[104 121 107 129 173 126] -> <18>
[112 125  96 123 167 144] -> <207>
[146 124  96  41 109 155] -> <77>
len: [104 121 107 129]
4
succ: [109]
[155]

[ 97 140 126 134 142 119 134 145 134 125 145]  <172>
[138 105 150 166 147 145 110 112 119  97 143]  <112>
[107 107 131 128 128  99 174 129 146 151 129]  <207>
[155 165 175 175 100 129 165 175 129 175 129]  <200>
[143 138 112 133 110 145 166 147 127 106 119]  <18>
order: [127 106 133 147 166 138 119 145 143 112 110]
<18>
all <172>: [134]
4 7 9
asked: [155 165 175 175 100 129 165 175 129 175 129]
<200>
all <207>: [128]
4 5
all <200>: [165]
2 7
all <200>: [175]
3 4 8 10
asked: [129 175 129]
<200>

[153 122 125 131 141 127 133 137 159 137 135 135 125]  <189>
[118 136 108 119 110 128 130 146 121 129 132 128 125]  <200>
[143 128 131 113 137 129 131 141 140 131 132 142 152]  <158>
[ 92 133 127 154 111 132 127  78 135 124 121 114 109]  <76>
[129 126 132 126 131 132 133 115 151 130 130 136 141]  <18>
[ 97 126 139 122 113 136 130 101 113 119 124 127 141]  <112>
[ 97 141 119 136 108 119 110 138  52 115 113 102  99]  <207>
[114 132 134 112 121 129 125 134  96 120 124 130 146]  <61>
len: [143 128 131 113 137 129 131]
7
asked: [119 136 108 119 110]
<207>

[148 127 119 142 114 151 129 127 115 111 125 148 142 123 138 114 115 150
 135 130  97 137 123 131 158  83 115 127 125 132 126 120 136 118] = <158>
[126 128 135 118 175 134 119 124 155 124 129 136  97 123 142 111 128 141
 126 119 130 124 134 150 128 138 126 125 132 152 123 134 126 118] = <189>
[116 126 128  92 145 138 137 147 137 155 127  99 131 129 131 130 186 131
 134 162 107 125 116 148 111 131 122 108 131 110 126 144 101 122] = <53>
[116 123 123 141 122 154 132 129 110 157 121 123  98 138 123 141 161 145
 129 129 161 118 140 205 112 136 125 142 150 126 131 135 127 139] = <112>
[153 135 130 133 142 109 134 131 142 117 112 130 147 130 132 119 117 134
 124 137 143 133 117  90 122 122 121 137 126 116 123 149 111 134] = <200>
[114 126 130  85 141 119 102 126 148 122 125 134 141 125 128 127 110 136
 130 124 157 136 120 113 128 142 132 101 136 117 128 139 121 148] = <207>
[160 145 129 136 110 141 135 129 134 149 117 108 139 139 109 158 111 132
 125 133 121 121 126 106 115 157 111 125 126 144 135 134 128 142] = <61>
[101 124 126 142 152 101 139 119 100 113 127 149 124 119 123 152 129 137
 137 115 148 137 123 149 123 137 121 134 124 137 129  88 132 136] = <172>
[116 133 126  90 124 106 112 129 122  96 114 110 108 119 122 109 144 108
 137 135  97 134 108 125 108 105 130 108 149 126 131 125 145 119] = <77>
[141 133 128 142 121 184 122  99 141 140 116 118 113 134 113 115 182 128
 134 108 105 124 120 167 147 137 122 134 131 103 126 114 137 139] = <117>
asked: [161 145 129]
<112>
asked: [116 126 128  92 145 138 137 147 137 155 127  99 131 129 131 130 186 131
 134 162 107 125 116 148 111 131 122 108 131 110 126 144 101 122]
<53>
all <77>: [108]
13 18 23 25 28

[131 177  89 102  86 182 157  81] = <61>
[134 166  84  61  48 151 103  61] = <207>
[146 156  98 117  55 205 181  99] = <112>
[146 148  98 117  55 205 181  54] = <117>
[157  89 177  80  86 131 102 182] = <53>
[ 99  55 117 181 145  98 205 156] = <158>
order: [ 99 146 156  98 117  55 205 181]
<112>
order: [ 81 157 182  86 102  89 177 131]
<61>
order: [ 55  98  99 117 145 156 181 205]
<158>
order: [181 117 205 146  99 156  98  55]
<112>
succ: [134]
[166]
succ: [151]
[103]

[115 103 129 139] -> <77>
[152 145 103 114] -> <76>
[134  78 159 119] -> <189>
[161 119 121 133] -> <117>
[101 115 121 123] -> <158>
[ 55  98 133  90] -> <18>
[134 130 180 208] -> <112>
[101 158 121 123] -> <200>
[104 121 128 123] -> <207>
[ 93 187 115 137] -> <172>
asked: [159 119]
<189>
len: [115 103 129 139]
4

[134 124 138 118 114 118 115 114 134 128 127 126 129 124 134 125 116 119
 135 123 137 140 117 121 131 125 127 127 124 122 129 124 117 117 119 117
 113 114] = <172>
[190  61 158 149 122 133  99  81 134 198 185 108 201 191 131 143 141 142
 100  64 185 189  83 168 187 159  71 147 184  63  85  68 100 155  84  77
 134  87] = <200>
[122 143 127 129 126 136 136 134 134 117 118 138 120 122 136 126 128 133
 138 140 125 125 143 129 118 119 135 122 120 139 136 129 129 129 139 135
 126 131] = <189>
[116 143 120 132 132 134 141 143 132 118 120 139 115 121 134 134 134 133
 137 142 120 119 141 127 116 132 140 124 116 147 135 147 136 130 144 142
 134 141] = <117>
[113 126 104 160 126 161 156 140 145 129 128 156 123 145 151 157 159 162
 129 117 134 127 148 159 110 153 111 109 113 140 104 136 122 157 154 134
 150 136] = <158>
[124 135 113 138 137 115 124 117 118 128 117 114 119 121 119 125 116 124
 127 117 127 114 124 134 134 131 123 117 129 122 140 125 127 135 114 126
 129 118] = <61>
[131 122 129 126 125 125 123 122 125 130 129 124 131 129 125 125 125 126
 124 123 129 130 123 128 130 125 122 127 130 121 124 119 124 127 122 122
 125 122] = <76>
[142 161 171  67 123  73  90 121 116 108 117 100 115  82 111  81  70  70
 155 171 118 134 110  67 142  80 184 160 130 138 191 146 143  65 105 135
  81 123] = <207>
[130 124 130 122 120 121 121 121 129 128 129 125 127 126 130 126 122 122
 129 123 132 135 119 124 128 127 127 129 123 124 126 129 123 121 123 122
 120 121] = <18>
succ: [90]
[121]
order: [114 113 117 119 117 117 124 129 122 124 127 127 125 131 121 117 140 137
 123 135 119 116 125 134 124 129 126 127 128 134 114 115 118 114 118 138
 124 134]
<172>
order: [119 120 120 121 121 121 121 121 122 122 122 122 123 123 123 123 124 124
 124 125 126 126 126 127 127 127 128 128 129 129 129 129 129 130 130 130
 132 135]
<18>

[133 123 149 146 134 111 144 152  96 125 164  99 154 164 124 105 124 117
 125 164 169 123 117 129 102 107 108 122 139 107 141  93 131 116 133 118
 142 101 104 168 126 126 165 117 138 149 143] : <76>
[124  99 148 111 130 132 125 130 108 108 163  76 148 105 145 136 113 135
 130 107 108 132 106 109 113 118 118 136 143 116 139 183 121 127 115 137
 124 116  99 141 119 131 133 144  86 168 124] : <77>
[136 152  96 138 133 154 137 114 133 105 142 148 119 166 117 111 137 127
 156 137 119 144 129 112 128 144 115 135 159 126 129 143 136 187 120 105
 124  91 139 104 124 146 130 167 129 154 115] : <172>
[131 135  96 125 124 150 121 149 124 130 119 126  99 119 107 105 141 131
 142 139 115 140 160 137 136 153 153 136 116 143  63 110 106 118 142 137
 124 132 148 111 107 121 124 131 143  90 137] : <189>
[138 123 147 136 160 162  94 116 117 152 114 116 155 129 164 155 141 112
 154 137  96 115  87 123 102 117 139 142 157 116 139 164 129 156 138 164
 149 108 117 128 127 133 117 150  99 134 141] : <207>
[ 99 107 132 141 137 142 124 105 124 119 121 130 112 113  96 139 107 148
 153 111  63 143 103 135 121 125 136 142 106  90 150 143 118 115 149 110
 136 140 161 131 137 126 137 116 119 170 153] : <200>
order: [118 119 124 135 139 107 153 116 137 143 132  96 160 105 125  63 140 137
 107 115 136 131 131 126 142 141 119 137 136 121 149 143 110 124 106 148
  90 153 150 121 130 124  99 142 124 111 131]
<189>
asked: [ 99 107 132 141 137 142 124 105 124 119 121 130 112 113  96 139 107 148
 153 111  63 143 103 135 121 125 136 142 106  90 150 143 118 115 149 110
 136 140 161 131 137 126 137 116 119 170 153]
<200>
order: [149  99 131 107 110 130 106  63 103 150 148  90 170  96 137 139 126 153
 143 135 142 121 137 161 105 132 137 125 141 136 116 115 119 107 113 118
 136 140 121 111 142 143 112 119 124 153 124]
<200>
order: [ 63  90  96  99 103 105 106 107 107 110 111 112 113 115 116 118 119 119
 121 121 124 124 125 126 130 131 132 135 136 136 137 137 137 139 140 141
 142 142 143 143 148 149 150 153 153 161 170]
<200>
asked: [136 116 143]
<189>
len: [124  99 148 111 130 132 125 130 108 108 163  76 148 105 145 136 113 135
 130 107 108 132 106 109 113 118 118 136 143]
29
all <189>: [124]
5 9 37 43

[ 88 132  84  88  89 105  95 106 166 195 132 190 111 197  97 146 129]  <76>
[139 112 138 135 137 134 138 136 135 131 136 132 133 130 140 116 136]  <200>
[137 156 132 130 131 129 139 145 111  95 130  98 126  96 128 148 124]  <158>
[124 132 131 129  95  96  98 111 126 156 148 130 138 145 139 130 128]  <53>
[ 84 190 134 132 132  88 197 146  89 195 130 111  95 106 166  88  97]  <207>
[135 139 141 136 139 135 130 138 115 139 138 138 135 115 139 110 123]  <112>
[145  47 156 146 154 145 139 126  97  87 150  80 144  70 152 133 136]  <18>
all <76>: [88]
1 4
order: [124 148 128  96 126  98 130  95 111 145 139 129 131 130 132 156 137]
<158>
order: [129 146  97 197 111 190 132 195 166 106  95 105  89  88  84 132  88]
<76>
len: [139 112]
2
asked: [124 132 131 129  95  96  98 111 126 156 148 130 138 145 139 130 128]
<53>
all <112>: [135]
1 6 13
all <112>: [139]
2 5 10 15

[165 123 119 115 136] = <172>
[146 114 118 110 135] = <112>
[121 200 155 136 107] = <77>
[110 137 152 181 127] = <76>
[101 136 140 118 169] = <53>
[200 155 121 108 165] = <189>
order: [127 181 152 137 110]
<76>
asked: [200 155 121]
<189>
asked: [110 135]
<112>

[124 137 130  93 147 142 145 132  89 123 111 105 155 116 150 134 157 193
 201 100 135 162] = <172>
[124 137 130  93 147 142 145 132  89 123 139 105  93 116 150 123 123 193
 201 100 135 162] = <61>
[114 100 105 123  93  86 131 104 172 163 189 172  86 180  98 107  87  99
 172 193 169 154] = <18>
[146 154 152 144 159 149 122 152  92  97  69  98 164  77 154 148 162 145
 131  66  84  92] = <53>
[ 93 161  89 135 201 145 100 137 150 139 132 105 123 116 142 147 124  93
 123 123 130 193] = <76>
all <18>: [172]
9 12 19
len: [146 154 152 144 159]
5
all <61>: [123]
10 16 17
succ: [104]
[172]
order: [135 162 124 137 130  93 147 142 145 132  89 123 139 105  93 116 150 123
 123 193 201 100]
<61>

[147  71 157 114 138] -> <76>
[197 138 130 123 106] -> <61>
[108  84 146 120 145] -> <189>
[ 93 168 124 150 153] -> <77>
[ 94  85 124 150 153] -> <18>
[123  79 150 118 143] -> <117>
[154 140 118 122 101] -> <200>
[ 84 145 119 146 108] -> <172>
[113  81 148  85 145] -> <112>
[ 96 175 123 152 153] -> <207>
[137 154 109 126  98] -> <158>
[155 155 128 143 147] -> <53>
succ: [96]
[175]
succ: [113]
[81]
order: [120 145 108  84 146]
<189>
succ: [71]
[157]
asked: [ 93 168 124 150]
<77>
asked: [109 126  98]
<158>
all <53>: [155]
1 2

[107 128 105 138 125 135 139 135 128  93  85 126 148 143 139 116 135 119
 149 132 117 124 139 100 126 144 118 142 117 133 120 101 124 145 161 124
 191  87 153 104  98 159 139 132 143 121 104 133 157 156 109 144 115 124
 130 129] = <77>
[124 114 122 125 113 133 135 122 157 128 125 159 134 107 127  99 141 120
 145 127 121 122 124 153 139 146 121 134 135 126 122 137 125 133 143 123
 115 124 139 120 112 119 134 137 151 118 112 127 127 134 131 128 131 120
 131 134] = <172>
[124 119 118 126 120 129 135 128 143 119 116 145 133 119 129 108 135 122
 142 132 117 124 128 135 136 140 125 136 132 129 122 129 126 135 143 124
 135 116 135 119 113 129 133 134 143 124 117 126 133 139 124 131 127 126
 129 133] = <61>
[103 130 101 139 122 143 136 133 133 106  92 125 153 143 135 118 141 115
 147 146 101 121 138 109 121 149 112 132 112 129 121 100 124 137 155 121
 182  96 162 104  97 155 141 135 145 112  95 139 152 145 119 142 114 115
 131 126] = <53>
asked: [103 130 101 139 122 143 136 133 133 106  92 125 153 143 135 118 141 115
 147 146 101 121 138 109 121 149 112 132 112 129 121 100 124 137 155 121
 182  96 162 104  97 155 141 135 145 112  95 139 152 145 119 142 114 115
 131 126]
<53>
order: [ 92  95  96  97 100 101 101 103 104 106 109 112 112 112 114 115 115 118
 119 121 121 121 121 122 124 125 126 129 130 131 132 133 133 135 135 136
 137 138 139 139 141 141 142 143 143 145 145 146 147 149 152 153 155 155
 162 182]
<53>
asked: [124 119 118 126 120 129 135 128 143 119 116 145 133 119 129 108 135 122
 142 132 117 124 128 135 136 140 125 136 132 129 122 129 126 135 143 124
 135 116 135 119 113 129 133 134 143 124 117 126 133 139 124 131 127 126
 129 133]
<61>
succ: [95]
[139]
len: [124 114 122 125 113 133 135 122 157 128 125 159 134 107 127  99 141 120
 145 127 121 122 124 153 139 146 121 134 135 126 122 137]
32

[131 140 181  56 134 123 128 125 152  84 108  91 137 168  69 101 105 144
 143 169  82 148 127  72 104 126 172 186  98  95 170 178  81  99  98 120
  93 171 109 102 103 105  70 127 119 103 182  75  58] -> <117>
[102  91  69 116  71 100  93 169 167 127  62 112  98  96  69 169 133 131
 123 125 153  85 154 175  90 101  99  61 165 125 140 135 106 119 111  76
  62 111 173  78 159  99 141 150 143 126 169 125 170] -> <18>
[ 99  91  73 115  72 102  91 174 172 127  62 119  98  98  69 172 174 130
 120 124 153  86 150 174  93 102 101  61 127 126 138 133 106 121 108  78
  60 112 173  75 163 173 144 146 143 125 174 123 172] -> <112>
[ 91  93  84 108  75 102  81 186 181 126  58 127  99 101  72 182 131 128
 103 123 152  94 140 172  98 103 105  69 169 127 134 137 104 120 105  82
  56 109 171  70 168  98 148 143 144 125 170 119 178] -> <158>
[ 86  93  92 102  76 105  73 200 188 129  55 134 100 101  77 189 130 126
  91 121 154  99 131 169 103 103 107  74 170 127 133 139 104 117 102  83
  54 109 168  62 175  97 146 146 145 126 170 121 174] -> <172>
len: [ 99  91  73 115  72 102  91 174 172 127  62 119  98  98  69 172 174 130
 120 124 153  86 150 174  93 102 101  61 127 126 138 133 106 121 108  78
  60 112 173  75 163 173 144 146 143 125 174 123]
48
len: [ 86  93  92 102  76 105  73 200 188 129  55 134 100]
13
all <112>: [174]
8 17 24 47
len: [102  91  69 116  71]
5
order: [172 123 174 125 143 146 144 173 163  75 173 112  60  78 108 121 106 133
 138 126 127  61 101 102  93 174 150  86 153 124 120 130 174 172  69  98
  98 119  62 127 172 174  91 102  72 115  73  91  99]
<112>
len: [ 91  93  84 108  75 102  81 186 181 126  58 127  99 101  72 182 131 128
 103 123 152]
21
order: [178 119 170 125 144 143 148  98 168  70 171 109  56  82 105 120 104 137
 134 127 169  69 105 103  98 172 140  94 152 123 103 128 131 182  72 101
  99 127  58 126 181 186  81 102  75 108  84  93  91]
<158>

[ 85 102 138 136 173] : <76>
[198 198 198 198 177] : <53>
[138 174 136 102  85] : <117>
order: [136  85 102 138 173]
<76>
all <53>: [198]
1 2 3 4
succ: [174]
[136]
order: [ 85 102 136 138 174]
<117>

[122  50  58 130] = <172>
[130 123  68  50] = <18>
[ 50 140 127  85] = <61>
[113  72  59  98] = <117>
[110 182 166 112] = <77>
[129  47 130 106] = <76>
[129 137 130 106] = <53>
[127  99 183 128] = <189>
[108 140  94 128] = <158>
order: [123 130  68  50]
<18>
order: [130  58  50 122]
<172>
succ: [59]
[98]
asked: [140  94]
<158>

[117  82 104 162 130 158  97  97 139 163  78  96  88 140  98 138  85 151
 135 142 157 154 143] : <112>
[ 87  68 126 140 103 122  92  89 145 153 104 123 122 109 137 157 123  79
 181 162 166 167  98] : <77>
[110 162 137  87 165  69 148 118 125  66 138 124 140  82 173 157 158 145
 142  89 162 167 122] : <18>
[138  85 106 164 118 160 113  71 137 139 102 138 107 140  91 142  95  90
  93 113 182 146 139] : <172>
[132 156 138  84 132  73 138 139 143  59 137 145 152  75 171 153 133 157
 140 117 136 134 138] : <189>
[ 93 106  71 138 113 139 164 137  85 107 182 118 142  91 139 160 138  95
  91 102 140 113 146] : <76>
asked: [102 140 113 146]
<76>
len: [ 87  68 126 140 103 122  92  89 145 153 104 123 122 109 137 157 123  79
 181 162 166 167  98]
23
order: [ 71  85  91  91  93  95 102 106 107 113 113 118 137 138 138 139 139 140
 142 146 160 164 182]
<76>
order: [146 139 138  85 106 164 118 160 113  71 137 139 102 138 107 140  91 142
  95  90  93 113 182]
<172>
asked: [104 123 122 109 137]
<77>
asked: [ 97 139 163  78  96  88]
<112>
succ: [156]
[138]

[115 103 115 102] = <76>
[175  79  70  66] = <53>
[104 121 118 155] = <117>
len: [115 103]
2
len: [104 121 118 155]
4
order: [104 118 121 155]
<117>
all <76>: [103]
2
len: [175  79]
2

